In the data rows, 128 means zero.
Each row below has a hidden score, from 0 to 40, with 20 about the middle. What is it? The score is a weighted sum of the row's numbers plus the product of two more (or one squared), each taken from its middle value.
[124 137 130 129 110 151 117 146 121 111  96 134 148 135 106  88 149  71 134 128 187 128 155 143] ~ 37
[ 69 126 130  93 116  94 136 110 138 161 171 144 115 124  80  97 160  90 169 124 103 144 127 169] ~ 25
[116 105 140  98 161 119 171 109 120 181 178 154  83  95  95 128 139 113 124 136  79 120 121 129] ~ 36
[144 139 139 117 140 128 123 127 100 147 142 120 133 114 133 137 136 116 136 129 100 126 120  83] ~ 32
[154 150 124 153 110 120 114 148 138 145 120 129 155 150 149 148 167 166 115 120 141 117 144  98] ~ 17
[124 101 137 112 144 132 154  92 112 147 152 159 114  98 141 107 133 114 136 121 103 156 106 117] ~ 23
[142 129 122 123  92 109 124 135 115 135 125 152 131 140 135 121 118 123 100 131 125 118 139 121] ~ 14
[138 146 149 134 133 134 142 133 108 132 119 135 134 126 134 123 112 127 115 112 123 126 141  94] ~ 23
[168 118 120 131 132 190 126 154 138 121 110 115 133 128 154 145  93 175 127 123 163 127 157  90] ~ 21
[145 136 156 122 134 120 139 129 123 142 130 139 111 134 137 118 145 139 107 131 121 115 131 107] ~ 20
[157 116 113 154 138 148 117 147 123 116 104 121 133 154 139 143 102 150 106 106 140 101 135 114] ~ 22
[103 128 161 106 115 102 114 140 130 144 158  88 167 136 134  99 128 133 143 106 122 131 136 145] ~ 15
[128 158 135 134 154 120 121 127 128 140 152 129 127 138 132 130 123 107 142 154 111 133 105 133] ~ 35
[162 134 144 143 132 142 132 136 120 133 115 128 140 135 139 131  97 129 128 125 158 121 160 125] ~ 19
[132 109 135 121 138 116 130 118 102 133 126 144 131 121 133 132 110 118 112 129 140 130 119 144] ~ 16
[105  96 101 106 132 119 135 111 124 126 140 132 131 118 119 112 146 110 131 117 110 136  72 135] ~ 27
[138 143 151 130 171 126 160  94 128 142 148 146 102 114 112 138 127 123 137 138  92 136 132 114] ~ 22
[121 138 122 130 137 183 150 132 138 143 100 139 134 101 141 140 107 145 135 141 138 160 135  92] ~ 26
[126  88 132 129 116 130 145 114 129 142 121 133  98 120 175 125 117 118 135 119 129 147 115 128] ~ 17
[143 137 151 121 123 117 124 125 103 149 131 131 131 110 143 139 139 116 134 112 152 115 127 133] ~ 20
[135 141  64 143  98 193 150 165 187  87  70 137 150 150 105 135 111 154 138 164 183 149 149 146] ~ 24
[120 125 139  97 151 107 161 113 140 164 168 142  91 113 100 152 158 116 140 153  81 131 162 119] ~ 36
[ 92 100  56 142 127  89 101 120 173 105 160 119 143 108 127 129 136 123 181 159 107 156  89 156] ~ 15
[149 152 151 142 140 148 117 127 108 139 109 121 123 140 110 142 167 133 139 109 137 116 154 133] ~ 20
[130 128 128 133 131 108 122 122 110 124 124 122 120 119 134 135 148 116 133 105 127 109 131 130] ~ 20
[153 110 103 147 137 111 122 109 165 101 158 128 143 131 128 124 148 148 137 160  94 137  92 150] ~ 11
[ 78  84  77  83 139  98 155  81 189 124 195 136  92  72  87 145 155  81 156 222  87 212  49 166] ~ 23
[ 81 109 108  76 141 116 150  92 155 155 174 137  91  65  93 162 113 107 179 177 126 200  68 137] ~ 15
[133  95 138 121 159 124 147 109 106 129 140 140 109 116 113 126 130  99  68 109  89 128 121 109] ~ 24
[145 123 104 137 115 147 116 129 144 105 109 147 126 153 137 117 122 150 114 127 131 129 110 148] ~ 10
[154 151 194 139 161 162 144 111  95 135 121 136 114 139 137 141 122 130 128 110 112 108 133 103] ~ 25
[133 145 137 117 126 143 136 130 127 144 111 140 109 131 124 144 132 118  93 135 131 115 120 110] ~ 27
[132 125 127 116 121 127 120 165 131 125 122 116 111 142 142 134 159 150 121 113 131 108 149 110] ~ 27
[129 138 108 120 130 109 133 133 149  91 127 161 140 150 108 118  47 131 100 142 124 101 122 127] ~ 23
[126 124 143 125 140 130 134 121 112 146 131 122 111 122 127 134 119 111 110 114 122 128 125 115] ~ 24
[167 126 125 131 152 144 109 149  95 111 109 114 134 148 148 101  97 148  86 115 143 111 146  98] ~ 36
[ 97  94 151  96 143 123 160 104 106 154 148 162  90 101 108 114 130 114 137 113 105 122 126 108] ~ 29
[137 134 148 135 140 132 138 140 111 142 125 123 124 127 165 129 123 125 108 107 126 127 122 109] ~ 28
[112 180  90 144  91 143 112 153 143  90 107  97 177 159 134  86 150 144 165  73 191 120 173 154] ~ 19
[ 89  82 145 116 224 105 143  18 116  85 156 103  74  53 121 122 160  53 180 126  78 189  57 183] ~ 4
[144 130 132 135 129 145 138 128 111 132 118 130 117 134 135 137 112 152 113  79 139  87 145 114] ~ 22
[167 128 136 140 113 124 113 150 136 123 117 133 138 154 133 150 130 132 120 104 153  95 141 127] ~ 20
[138 122 126 120 126 115 139 151 101 134 112 117 133 123 132 141  93 136 124 102 138 134 130 109] ~ 14
[140 137 144 123 148 118 125 113 143 122 143 149 119 109 118 126 153 128 141 155  91 126 103 132] ~ 20
[150 133 127 128 135 123 127 132 122 163 114 103 102 112 143 166 112 117 113 168 111 154 111  95] ~ 24
[131 130 145 111 164 141 148 132  87 134 131 143 117 116 138 126 120 130 105 126 122 124 140 105] ~ 28
[134 163 120 136 119 164 104 164 132 128 108  86 163 153 132 146 121 168 148 123 154  97 175 153] ~ 14
[132 128 116 127 139 119 130 149 151 116 125 133 147 124 140 158 126 144 109 153 119 124 135 126] ~ 14
[123  92 134 151 134 135 119 116 140 104 121 144 135 134 127 110 123 126 121 130 111 130 111 124] ~ 17
[101  84 128  84 127  98 126 100 164 115 166 186 156  98  90 111 142 103 100 160 110 148  99 161] ~ 14
[179 114 112 160 139 138 126 117 124  93 105 121 145 130 164 125  97 149 110 130 124 137 126 100] ~ 18
[ 43 136 143  90 112  82 132  72 131 145 182 160 177 110  59  84 176  70 177 142  96 152 113 182] ~ 17
[102 107 101 121 137 112 122 109 147 133 161 143 122 119 157 122 124 125 112 161  92 147  98 135] ~ 24
[128 100 117 112 121 123 126 122 159 125 127 146 122 138 123 116 120 130 125 177 124 139 114 145] ~ 18
[140  92 124 130 113 110 123 113 126 114 135 127 114 113 129  73 126 115 131 108 129 140 111 132] ~ 14
[106 129 126 110 143 122 150 105 112 143 148 125 112  96 124 148 126 109 134 141 114 129 115 130] ~ 23
[153 154 123 151 121 145 118 144 119 134  92 124 139 145 137 153 124 140 139 122 163  95 147 135] ~ 19
[129 122 107 138 124 111  99 143 156 103 119 135 129 120  91 122 128 131 122 140 147 132 115 153] ~ 13
[129  91 120 115 120  63 164 119 109 145 156 134  96 104 126 110 118 128 143 107  97 137 133 125] ~ 15
[121 122 130 123 136 134 152 140 105 147 135 120 105 136 125 117 103 149 130 119 127 124 145 103] ~ 25
[142  94 117 132 131 133 137 127 167 145 157 126 118 106 122 126 116 121 131 177  96 180 105  98] ~ 28
[162 149  99 148 112 149 124 151  85 129 117 125 134 150 139 159 125 143 116 106 142 133 151 109] ~ 21
[116 116 133 115 126 128 119 106 145 128 138 164 117 126 133  84 122 124 125 131 112 150 122  96] ~ 27
[124 139 108 121 131 166 125 152 156 130 110 124 106  79 131 147 109 147 136 164 155 166 134 144] ~ 9
[ 78 134 135  95 120  83 154  76 108 160 165 142 128 125  68  99 180  71 161 143  86 141 105 181] ~ 14
[ 44 131 125  84  72  72 132 100 133 157 175 130 168 103  72 115 166  80 166 156 105 174  79 176] ~ 15
[145 142 157 103 139 133 133 120 117 147 141 135  89 137 130 157 163 119 114 135 130 104 127 151] ~ 22
[134 144 112 129 107 149 116 145 131 124 106 125 182 128 142 105 118 142 159  99 152 126 134 111] ~ 26
[158 110 140 131 168 144 126 139 108 119 120 123 126 140 154 123  85 142 112 102 119 139 111  99] ~ 33
[155 152 143 126 114 110 110 152 121 128 132 126 139 156 144 149 108 147 115 142 139 122 138 120] ~ 15
[105 115 146 106 138 120 157 114 105 133 155 134 108 111 119 121 129 111 145 117 103 130 147 122] ~ 23
[131 111 109 144  74 157 140 130 160  93 104 133 148 140 127 107 124 158 121 133 135 128 141 145] ~ 4
[159 156 122 154 126 142 102 140 128 121 119 117 144 134 143 146 141 143 116 108 130 114 142 132] ~ 17
[146 149 115 135 136 157  53 125 141 159 103 126 112 107 113 153 130 140  81 152 147 134 141 103] ~ 20
[137 112 138 115 142 115 128 123 134 123 121 143 121 146 144 119 124 127 128 132 131 130 138  70] ~ 30
[129  73 118 135 119 138 117  89 117 119 136 155 118 132 136 108 117 104 130 138 119 164 100 154] ~ 4
[119 101 135 145 127 125 160  92 129 115 140 162 112 120 124 126 130 118 126 143  89 153  99 140] ~ 9
[135 129 138 138 132 145 145 129 121 156 133 120  99 110 139 140  87 130 121 148 123 165 117  98] ~ 23
[ 73 128  65 126  74  71 105 153 137 112 179 117 183 137 128  58 153 137 145  96 124 128 116 156] ~ 19
[150 141 126 113 121 120 125 137 110 133 139 117 122 144 133 143 139 167 139 122 121 122 145 109] ~ 22
[154 153 133 146 137 131 115 142 143 153 121 127 126 144 138 135 130 130  96 128 139  90 144 112] ~ 30
[138 144 126  81 132 123 142 126  92 139 128 145 114 126 165 135 135 114 154 112 125 115 120 115] ~ 29
[ 94 142  95 145  86 123 121 152 123 106 107  99 182 146 136  73 131 160 153  69 164 112 174 145] ~ 11
[ 96 167 180 184 143 120 185  73  78 172 139 137 105 100 110 111 126  81 142 114 100 139 115 131] ~ 19
[126  94 117 137 124 239 119 161 131 134 115  95 152 125 107 131 147 145 165 129 165 128 131 148] ~ 35
[146 146 149 137 127 126 123 145 113 131 116 116 136 156 155 138 120 142 105 106 139 116 139 117] ~ 18
[127 137 140 141 114 118 118 153 154 109 125 114 154 119 141 145 156 130  68 144 131 131 125 123] ~ 16
[132 130 137 139 134 128 112 122 142 124 121 134 127 101 125 140 127 136 115 137 126 130 126 105] ~ 15
[116  93 139 110 141 109 145 112 112 114 137 162 100 131 102 111 122 113 128 154 115 142 109 132] ~ 17
[ 81 136 143 104 124 116 146 111 146 144 157 130 106 101  99 113 151  76 143 147 112 161 104 142] ~ 28
[120 131 121 173 113 142 108 145 109 131 104 119 162 150 124 138 124 123  99  95 149 117 125 150] ~ 12
[128 140 111 119 133 122 149 113 132 147 156 149  93 108 113 152 126  97 109 177 148 167 113 110] ~ 32
[135 137 124 118 128 127 124 148 106 129 131 140 159 117 128 153 133 138 131 126 136 101 122 113] ~ 25
[122 120  97 118 131 124 114 127 130 141 121 130 135 143 117 161 122 125 124 141 152 118 131 130] ~ 23
[148 194 126 162  99 170 108 184 142 101  69 117 135 141 141 176 135 176 153 145 175  91 160 163] ~ 8
[140 127 138 149 129 184 103 132 131  90  85 113 160 125 117 132 116 145 138 108 150 139 174 134] ~ 1
[122 128 137  72 147 114 142 117 111 136 133 119 117 131 118 152 137 123 111 117 127 122 114 120] ~ 23
[128 144 127 119 119 142 102 138 100 152 137  82 140 139 131 147 130 140 136 112 155 144 123 106] ~ 26
[116 125 127 123 209 133 121 128 109 135 104 133 115 127 120 144 138 130  97 124 118 116 121 130] ~ 39
[ 96 137 110 144  84  89 119 161 144  93 131 121 171 154 130  66 128 142 137  92 146 103 144 123] ~ 20
[118 109 110 128 137 125 124 123 130  69 136 146 118 113 135 118 119 111 123 112 113 132 130 130] ~ 7
[109  84 148  97 131 122 176 131 104 124 164 131 105 134 118 124 126 119 140 113  99 123 167 126] ~ 31
[132 129 134 142 144 119 122 118 111 141 128 134 108 113 138 110 133 131 116 127 113 128 149 121] ~ 15
[147 138 143 144 151 137 114 138 121 124 114 119 111 135 199 130  95 144 144 114 123 131 147  88] ~ 14
[141 115 150 127 145 108 128 117 123 154 131 133 127 123 136 114 115 121 129 116 132 159 129 101] ~ 24
[156 142 120 150 128 136 103 141 141 147 121 120 150 148 142 130 116 124 119 146 142 132 135 148] ~ 26
[129 151 123 140 124 157 122 130 135 122  80 109 148 135 133 127 105 124 149 134 129 132 140 144] ~ 15
[163 106 128 125 132 148 119 142 116 128 114 138 129 138 147 145 109 170 120 112 117 105 147 110] ~ 14
[118 123 164 126 125 121 121 133 126 126 127 117 143 123 132  99 129 112 127 108 114 125 127 152] ~ 14
[124 124 146 141 130 123 134 117  99 146 127 120 129 118 146 129 115 111 125 129  99 102 122  96] ~ 28
[ 94 110 126 129 141 102 134 109 161 131 159 139 127 100 142 123 139 109 149 147 103 145 101 140] ~ 21
[ 84 119 125 111 117 105 148 120 111 138 146 120 136  85 135  84 109 124 137  97 107 145 127 123] ~ 14
[149 107 117 141 124 141 120 138 154  91 103 106 128 137 139 117  95 154 140 128 138 135 132 124] ~ 9
[126 108 121 146 128 108 116 127 145 102 134 138 137 148 125 127 132 136 132 126 137 118  95 125] ~ 20
[108 140 125 137 119 151 110 141 134 131 110 111 147 138 117 106 107 157 152 120 145 125 159 167] ~ 8
[121 118 150 121 134  98 147 119 105 139 126 125 123 113 119 132 139 117 116 134 141 119 133 121] ~ 17
[139 120 145 109 108 120 138  95 124 121 121 153 111 132 132 116 115 116 120 135  97 146 130 126] ~ 8
[142 160 134 143 112 108 111 140 163 127 126 120 122 151 127 110 158 121 161 144 133 119 102 149] ~ 24
[152 134 129 125 151 144 126 139 114 129 116 128 135 127 145 138 119 160 114 106 139 167 137 126] ~ 15
[160 127 126 131 141 137 135 140 114 124  99 118 130 145 143 152 118 155 108 139 144 110 146  90] ~ 22
[152 202 126 173 109 177 103 173 115  85  59 147 165 166 124 166 131 168 139 138 193  78 193 139] ~ 10
[141 106 133 131 119 121 108 133 136 134 137 177 121 139 130 115 116 123 127 139 132 129 123 132] ~ 19
[ 59  74 126 141 117  65 130 116 193  87 180 152 107  80  70 120 140 107 148 176 149 174  67 152] ~ 10
[138 145  93 141 126 153 107 154 126 133  91 129 138 148 115 134 122 142 133 132 175 108 137 139] ~ 27
[125 150 125 131 131 115 111 148 128 140 130 144  97 130 118 116 125 130 118 131 132 125 138  95] ~ 28
[121 115 129 122 120 120 116 120 136 123 141 125 141 125 131 135 128 117 119 119 116 135 106 127] ~ 19
[168 172 125 140 129 158 127 158 127 120 113 116 168 165 132 126 128 148 140 101 139 102 157 135] ~ 25
[ 88 123 100 148  80  91 138 137 123 133 142  95 169 135 141  62 123 149 151  60 127 120 136 128] ~ 17
[107 138 116 134  91 103 112 148 136 113 139 114 162 148 136  72 142 147 148  88 147 117 147 159] ~ 11
[142 138 116 148 128 112  91 143 158 118 132 128 133 151 128 140 142 126 123 118 130  99 119 138] ~ 22
[149 162 167 128 137 166 134 142 134 149 126 119 113 132 138 162 105 127 103 149 135 147 142 116] ~ 21
[148 142 145 126 121 126 134 147 108 144 129 115 125 136 137 136 121 137  92 113 133  93 153 122] ~ 21
[123  94 103 131  97 106 108 131 133  89 129 146 133 164 110 123 144 139 124 142 135 111 135 125] ~ 11
[107 147 110 136  91 133 130 147 134 103 118 127 155 145 153  90 137 143 150  91 147 132 147 109] ~ 23
[141 139 164 129 135 114 134 119 105 133 125 138 140 112 146 114 120 121 122 122 104 143 123 116] ~ 16
[ 86 134 142 118 128 132 164 108  98 158 145 127 138 105 119 114 126  93 129 118 110 156 111 114] ~ 31
[147 119 126 112 141 109 131 121 127 128 149 133 136 133 129 137 150 124 121 142 125 137  99 133] ~ 21
[149 142 130 137 120 132  96 150 118 133 109 119 133 140 138 138 132 130  98 118 148  92 135 113] ~ 24
[111  76 131 102 128 105 156  92 141 124 150 156 101 132 121  90 110  98 138 135 101 171 125 133] ~ 16
[128  63 165 129 170 119 135  58  90  94 116 107 119  92 116  99 139  66 142 100 118 158  84 157] ~ 11
[123 136 145 141 132 145 102 133 100 109  91 106 122 143 127 133 114 149 132 131 147 128 152 138] ~ 5
[113 102 175 129 212 137 173  23  58 181 142  94  89  59 188 124 141  70 205 151  94 170  93 135] ~ 28
[124 115 112 122 154 110 131 117 104 138 136 127 126 116 115 216 134 144 117 141 126 123 117 118] ~ 17
[127 126 164 106 135 117 112  95 133 146 128 110 141 124 144 108 148 111 146 121 108 144 113 124] ~ 20
[138 135 122 129 142 114 143 127 120 131 148 146 108 127 117 148 149 117 126 159  90 135 122 117] ~ 26
[149 163 108 142 157 154 121 139 124 113 108 132 137 131 131 126 123 162 129 110 159 122 149 147] ~ 20
[ 89  74 142  76 155 117 163 101 144 152 189 145  65  54 107 110 132 108 151 181 101 182  92 130] ~ 23
[112 115 131 139 114 117 106 122 127 122 130 119 105 106 148 115 154 127 119 130 131 126  98 123] ~ 16
[148 151 127 134 136 155 116 149  93 120  95  99 131 146 142 133 120 133 109 115 163 108 155 128] ~ 23
[ 42 169 125 120 117  81 129 124 145 148 188 150 118 132  86 165 137  75 166 164  94 142 111 180] ~ 18
[ 90 132 147 102 117 129 179  96  96 157 158 135 104  98  94  99 124  78 152 108 129 143 121 142] ~ 31
[140 119 146  67 120 128 147 112 151 124 119 129 117 112 154 144 126  98 109 160 130 127 121  95] ~ 22
[133 125 132 129 133 128 146 116 111 135 114 108 143 138 138 132 117 141 136 131 140 118 135 106] ~ 22
[141 130 138 130 137 120 123 110 125 111 127 141 136 115 119 114 125 128 123 131 131 137 112 118] ~ 18
[ 99  45 117 103 121 106 174  94 156 100 159 193  98  96 100 102 133 115 115 163  91 124  98 148] ~ 12
[152 135 168 144 157 138 129 140 105 151 115 124 141 164 151 137 119 152 124 120 144  98 145 106] ~ 25
[ 96 107  93 136 100  88 122 140 119 130 142  96 187 161 139  58 129 138 166  70 127 105 156 114] ~ 27
[128 133 130 144 127 150 108 141 141 131 100 132 194 109 129 138 122 131 136 117 155 109 146 147] ~ 16
[120 117 149 112 149 123 151 114 129 157 129 118 106 113 128 113 132 127 124 105 111 143 113 121] ~ 22
[122 111 125 114 120 147 143 102 164 137 141 119  79 102 125 145 116 130 133 178 101 199  99 111] ~ 16
[134 130 143 136 140 141 129 115 109 139 118 136 135 117 141 126 114 120 116 120 131 132 124 141] ~ 18
[144 145 121 138 128 121  99 152 142 118 145 135 140 142 151 137 152 107 127 147 135 114 125 149] ~ 29
[100  83 147 157 120 112 162 106 112 133 161 117 102 107 116  94 138 133 177 109  90 112 113 140] ~ 36
[123 150 180 126 153 133 171  97  88 140 132 132  94 117 135 147 141 118 152 106 111 151 120  67] ~ 33
[142 125 144 117 146 133 149 109  98 131 125 135 113 104 142 128 110 119 130 134 144 131 124 118] ~ 21
[154 127 131 131 118 124 133 131 106 145 123 108 140 132 145 124 119 137 109 102 100 157 138 112] ~ 13
[135 147 133 133 138 127 139 114  95 161 110 135 119 100 127 158 127 130 124 134 120 128 139 114] ~ 17
[141 125 143 118 129 128 142 116 105 141 124 119 124 138 147 151 122 111 129 115 125 136 127 114] ~ 22
[122 123 128  85 140 101 162 109  98 140 159 152 108 113 103 115 113 111 132 137 107 150 110 138] ~ 20
[161 120 102 141 136 156 116 165 121 128 106 111 125 133 150 142 107 171 107 114 146 123 164  70] ~ 24
[116 147 106 121 130 171 144 135 129  94  96 122 133 139 109 126 102 160 151 120 152 120 166 150] ~ 8
[113 134 156 130 124 119 138 126 114 131 143 127 129 133 135  97 125 128 130 111 108 122 134 124] ~ 20
[137 136 131 144 114 137 104 150 152 118 110 105 136 135 135 163 139 148 101 146 166 111 137 136] ~ 13
[119 157  88 136 106 111  98 136 183 118 139 121 152 162 107 143 169 133 144 139 116 124 128 143] ~ 23
[142 150  86 125 154 196 138 139 162 143 103 109 135 125 113 133 109 148 140 150 147 171 140 143] ~ 34
[148 121 141 144 132 157 127 123 110 142 102 132 137 135 145 128 128 133  99 114 128 135 131 121] ~ 13
[134 137 128 129 102 140 129 155 122 140 101 104 128 135 136 150 125 131 119 116 151 122 130 128] ~ 20
[121 138 124 140 139 121 139 119 115 146 141 134 113 120 122 145 157 115 100 137 136 126 113 125] ~ 21
[108 130 102 133  94  94 105 152 158 117 130 109 144 129 113 143 137 132 128 144 135 136 108 151] ~ 11
[141 123 140 141 128 127 111 117 105 156 119 133  98 134 133 150 117 117 108 111 101 124 121  96] ~ 22
[143 144 120 103 125 167 132 140 166 157 115 100 112 135 119 140 121 135 123 165 150 148 123 128] ~ 30
[142 147 139 148 130 127 126 134 114 142 113 113 101 141 128 142 131 137 111 133 129 104 137 101] ~ 24
[ 98 118 141  83 151 116 161 101 127 149 163 169  62 124  98 132 123 109 141 151 101 148 117 127] ~ 25
[146 134 135 148 106  98 107 155 119 115 101 107 140 139 147 146 129  99 106 124 152 110 124  71] ~ 28
[142 153 114 119 127 116 105 139 114 102 151 117 147 150 119 127 125 141 120 126 131 108 132 125] ~ 21
[111 113 120  93 120  91 112 152 128 123 136 113 162 133 122 189 133 139 123 161 124 148 101 164] ~ 4
[128 140 117 135 118 140 131 143 120 113 102 110 159 130 133 101 129 154 119 115 155 123 161 154] ~ 9
[125  99 145 145 113 138 132 124 111 146 111 113 141 134 117 130 108 128 114 101 131 116 128  94] ~ 22
[137 154 162 118 132 117 127 126 165 156 129 135 111 103 130 141 123 126 140 133 131 131 143  96] ~ 13
[100  95 119 110 156 131 150  83 150 159 147 127 100  96 117 137 100 102 130 166 121 167  88 120] ~ 31
[138 110  78 140 126 124 130 120 118 131 133 120 127 130 142 125 127 118 137 105  88 147 121 120] ~ 24
[ 76  93  82 109 136  82 113 120 183  80 163 143  88 106  98  88 128 118 138 160  93 162  70 169] ~ 15
[129 134 143 144 138 114 137 114 121 129 131 138 118 109 140 135  96 118 109 145 119 130 116 102] ~ 20
[153 200 130 165  99 191 107 155 145 112  58 115 167 148  92 160 159 177 135 119 203  87 202 141] ~ 14
[ 92 112  97 155 103  90 119 154 122 120 154  96 186 151 142  66 157 148 135  96 121 127 134 142] ~ 13
[ 92  97 127 112 133 112 151  84 143 129 147 152 129  84 101 115 113 102 137 150 108 145 120 136] ~ 13
[ 90 131  96 177  72  98 110 145 116 107 147 103 158 138 147  38 140 134 127  74 124 119 139 112] ~ 18
[112 150 118 145 100 118  93 149 112 127 135 103 160 143 145  98 133 120 109 111 129 122 134 127] ~ 24
[147 121 123 114 149 105 123 131 106 126 142 149 128 138 115 136 153 135 119 143 113 115 113 139] ~ 16
[124 128 158 131 147 133 141 121 110 145 127 152 108 122 118 125 126 125 134 127 131 115 130  99] ~ 27
[139 126 142 131 126 103 133 144 115 141 119 123 106 143 127 124 127 127 116 118 121  90 152 125] ~ 20
[144 127 133 124 134 142 129 131 119 142 117 117 128 139 139 136 105 139 124 122 134 127 150 111] ~ 20
[100 123 129 133 126 112 128 149 187 124 137 133 170 164 130 144 149 120 127 141 129  86 115 126] ~ 34
[106 142 173 107 149 105 148  90  81 177 138 130 100 130 113 117 137  82 133 105 108 130 111 134] ~ 24
[133 104 151 148 139 127 148 112 109 142 129 124 115 128 139 124 115 112 118 122 111 146 101 130] ~ 17
[138 156 118 139 139 136 123 138 117 138 126 143 141 134 122 149 145 137 123 155 143  90 144 128] ~ 26
[135 114 176 121 175 138 146  87  91 154 121 105 103 113 141 143 107 120 136 121 116 123 123 110] ~ 20
[118  99 139 126 144 123 123  99 210 124 138 124 132 110 147 106 134 109 148 142  95 149  94 137] ~ 20
[111 157 106 133 134 166 126 148  85 145  97 132 132 128 115 100 149 139 143 119 157 140 183 151] ~ 17
[112 121 132 130 113 128 123 130 128 113 127 132  92 120 125 146 122 115 140 170 110 155 104 118] ~ 16
[137 123 140 136 128 117 134 125 126 127 140 127 123 135 132 130 133 121 111 123 128 127 117 160] ~ 11
[ 88  94 107 119 117  82 144  99 161  69 152 176 142 109 105  81 141 104 130 165 112 150 106 128] ~ 19
[119 110 103 164 129 126 152 106 165 144 147 148  92 106  99 142 115 109 112 168 122 165 105 128] ~ 20
[144 154 115 129 144 166 126 145 134 167 113 129 113 111 118 162 150 144 121 153 153 144 148 128] ~ 24
[174 114 112 148 145 135 104 140 119 113 117 107 127 148 157 112 125 147 135 116 148 116 120  99] ~ 30
[115 145 118 198  96 125 105 141 143  75 115 132 161 141 132  75 133 147 141 112 140 122 152 130] ~ 10
[ 93 168  66 182  84 143  87 195 184  82 101 124 209 164 106 115 143 194 170  85 197  99 175 172] ~ 9
[139 156 149 156 132 130 145 146 111 131 126 114 131 144 170 127 123 130 134 122 133 108 144 102] ~ 29
